In the data rows, 128 means zero.
Here are some points, each followed by its number:
tensor([130, 140, 110, 157, 112, 121, 128, 135, 126, 124, 125, 122, 145, 137, 128, 139, 120, 133,
        137, 111, 130, 134, 120, 145, 131, 131, 141, 121, 127, 131, 125, 123]) 0
tensor([134, 128, 101, 159, 120, 126, 104, 126, 138, 113, 120, 111, 145, 127, 131, 136, 129, 127,
        134, 105, 133, 109, 112, 153, 122, 125, 139, 124, 117, 129, 130, 131]) 1
tensor([106, 120, 157, 102, 134, 123, 137, 115, 148, 142, 141, 148,  99, 143, 100, 130, 136, 132,
        123, 160, 130, 137, 143,  96, 142, 124, 131, 124, 140, 117, 121, 134]) 2
tensor([122, 116, 133, 138, 114, 126, 121, 126, 135, 120, 133, 140, 128, 149, 135, 134, 122, 125,
        125, 128, 133, 127, 134, 121, 135, 125, 140, 113, 134, 129, 137, 148]) 3
tensor([131, 127, 103, 148, 114, 122, 129, 130, 120, 120, 121, 129, 162, 131, 150, 131, 118, 125,
        136, 113, 121, 130, 124, 148, 123, 123, 132, 120, 128, 137, 129, 124]) 4
tensor([131, 132, 106, 141, 113, 128, 113, 125, 126, 118, 130, 120, 148, 131, 131, 137, 120, 124,
        131, 118, 137, 124, 120, 145, 123, 125, 130, 119, 126, 129, 132, 123]) 5
tensor([120, 128, 128, 109, 132, 130, 145, 123, 145, 144, 126, 139, 130, 138, 126, 131, 126, 124,
        120, 142, 121, 140, 138, 115, 129, 121, 131, 117, 137, 123, 122, 125]) 6
tensor([121, 106, 177,  72, 146, 148, 136, 119, 124, 137, 134, 130,  82, 131, 148, 109, 130, 114,
        107, 179, 114, 118, 171,  78, 121, 129, 111, 139, 139, 131, 149, 153]) 7
tensor([129, 129, 133, 123, 130, 119, 133, 121, 136, 126, 143, 128,  96, 120, 128, 104, 140, 151,
        132, 136, 120, 139, 125, 115, 140, 134, 110, 145, 105, 116, 114, 123]) 8
tensor([133, 105, 151, 106, 138, 149, 126, 138, 117, 141, 103, 148, 106, 131, 131, 129, 125, 108,
        110, 156, 131, 124, 158, 102, 115, 136, 126, 122, 146, 145, 150, 145]) 9
tensor([123, 113, 133, 118, 115, 153, 150, 136, 106, 140, 109, 136, 148, 141, 138, 136, 108, 105,
        118, 142, 118, 123, 158, 121, 112, 137, 141, 124, 156, 143, 144, 138]) 10
tensor([158, 162,  65, 207, 121,  98,  93, 142, 122,  93, 134,  82, 178,  87, 158, 130, 140, 155,
        160,  38, 144, 109,  56, 208, 125, 128, 131, 155,  89, 124, 104,  90]) 11
tensor([122, 117, 138, 131, 115, 140, 138, 128, 113, 138, 115, 130, 119, 155, 121, 120, 118, 115,
        117, 161, 120, 139, 157, 106, 120, 134, 128, 106, 147, 147, 150, 143]) 12
Which two points above are nearest to each new point by angle? Their numbers follow each, smallest number first.
tensor([166, 227,   0, 239, 117,  44,  69, 114, 152,  48, 219,  34, 185,  20, 133,  86, 187, 226,
        216,   0, 145,  90,   0, 255, 156, 107, 108, 225,   0,  67,  29,  19]) 1 11
tensor([119,  77, 189,  70, 139, 156, 137, 112, 118, 141, 136, 129,  71, 133, 129, 127, 143, 107,
        103, 189, 118, 112, 178,  74, 122, 128, 111, 140, 141, 135, 159, 154]) 7 9
tensor([101, 184, 133, 106, 120,  90, 128,  73, 153, 105, 236,  70,  48,  94,  57,  86, 195, 199,
        189, 124, 121, 118,  87, 132, 177, 129,  85, 193,  39,  76,  87,  88]) 8 11
tensor([128, 114, 128, 143, 110, 144, 151, 135, 103, 134, 104, 124, 161, 140, 160, 130, 117, 103,
        120, 135, 133, 120, 151, 133, 109, 133, 142, 124, 153, 153, 147, 133]) 10 12
tensor([156, 158,  71, 201, 121, 103,  97, 142, 121,  97, 129,  87, 179,  93, 158, 131, 137, 149,
        155,  46, 143, 110,  66, 201, 123, 128, 133, 150,  96, 127, 109,  96]) 1 11
tensor([116, 113, 143, 113, 106, 143, 136, 126, 112, 133, 115, 144, 115, 162, 128, 128, 116, 112,
        116, 163, 117, 135, 164,  98, 121, 137, 130, 103, 147, 145, 157, 156]) 9 12
tensor([119, 125, 132, 116, 124, 126, 125, 127, 139, 134, 126, 136, 106, 150,  93, 126, 119, 130,
        122, 142, 138, 148, 136, 112, 136, 134, 139, 107, 135, 128, 129, 142]) 2 12
tensor([120, 123, 134, 116, 116, 144, 147, 127, 112, 135, 126, 127, 134, 134, 126, 130, 119, 118,
        128, 140, 118, 122, 149, 122, 121, 136, 133, 133, 140, 134, 136, 131]) 10 12
tensor([115, 120, 137, 117, 125, 129, 139, 125, 142, 130, 127, 143, 110, 151, 118, 141, 122, 129,
        125, 150, 127, 140, 141, 105, 136, 131, 125, 115, 137, 128, 131, 140]) 2 6
tensor([123, 173, 103, 123, 148,  90, 141, 134, 159, 139, 148, 155, 116, 114, 112, 115, 139, 170,
        140, 108, 127, 167,  89, 129, 162, 120, 127, 136, 108,  93,  69,  95]) 8 11
tensor([121, 117, 136, 126, 124, 132, 150, 133, 109, 151, 112, 149, 133, 140, 141, 146, 118, 116,
        119, 149, 118, 133, 151, 118, 122, 137, 145, 123, 147, 137, 133, 133]) 10 12
tensor([126, 118, 125, 134, 123, 122, 128, 128, 135, 130, 124, 135, 134, 140, 120, 129, 109, 126,
        123, 116, 133, 128, 124, 134, 129, 120, 144, 112, 134, 124, 128, 135]) 0 3
tensor([152, 158,  75, 197, 122, 102,  98, 139, 124,  98, 134,  91, 170,  94, 150, 129, 140, 151,
        156,  52, 141, 112,  67, 196, 126, 126, 131, 150,  95, 124, 107,  95]) 1 11
tensor([131, 141, 108, 161, 110, 120, 128, 136, 125, 125, 124, 123, 147, 136, 125, 139, 119, 134,
        138, 109, 131, 135, 119, 147, 131, 132, 142, 122, 127, 131, 124, 122]) 0 4
tensor([120, 109, 145, 127, 114, 148, 139, 129, 108, 141, 108, 135, 119, 162, 123, 122, 114, 106,
        112, 170, 118, 137, 166, 100, 115, 135, 130, 100, 158, 153, 160, 149]) 9 12
tensor([120, 110, 142, 121, 122, 137, 148, 133, 103, 152, 109, 149, 133, 143, 148, 150, 115, 110,
        116, 155, 117, 129, 159, 114, 118, 138, 146, 122, 152, 141, 140, 138]) 10 12
tensor([165, 226,   0, 235, 118,  46,  73, 115, 150,  51, 217,  37, 185,  21, 136,  86, 186, 223,
        214,   0, 143,  89,   0, 255, 154, 108, 109, 225,   2,  69,  31,  20]) 1 11
tensor([110, 128, 145, 106, 136, 133, 142, 119, 143, 143, 137, 152, 104, 142, 100, 120, 124, 122,
        115, 159, 126, 139, 143,  99, 134, 116, 129, 121, 143, 121, 123, 140]) 2 6
tensor([153, 203,  58, 195, 118,  68, 113, 122, 156,  87, 185,  66, 146,  71, 118,  87, 162, 196,
        175,  43, 138, 121,  39, 207, 147, 119, 112, 187,  45,  89,  63,  64]) 1 11
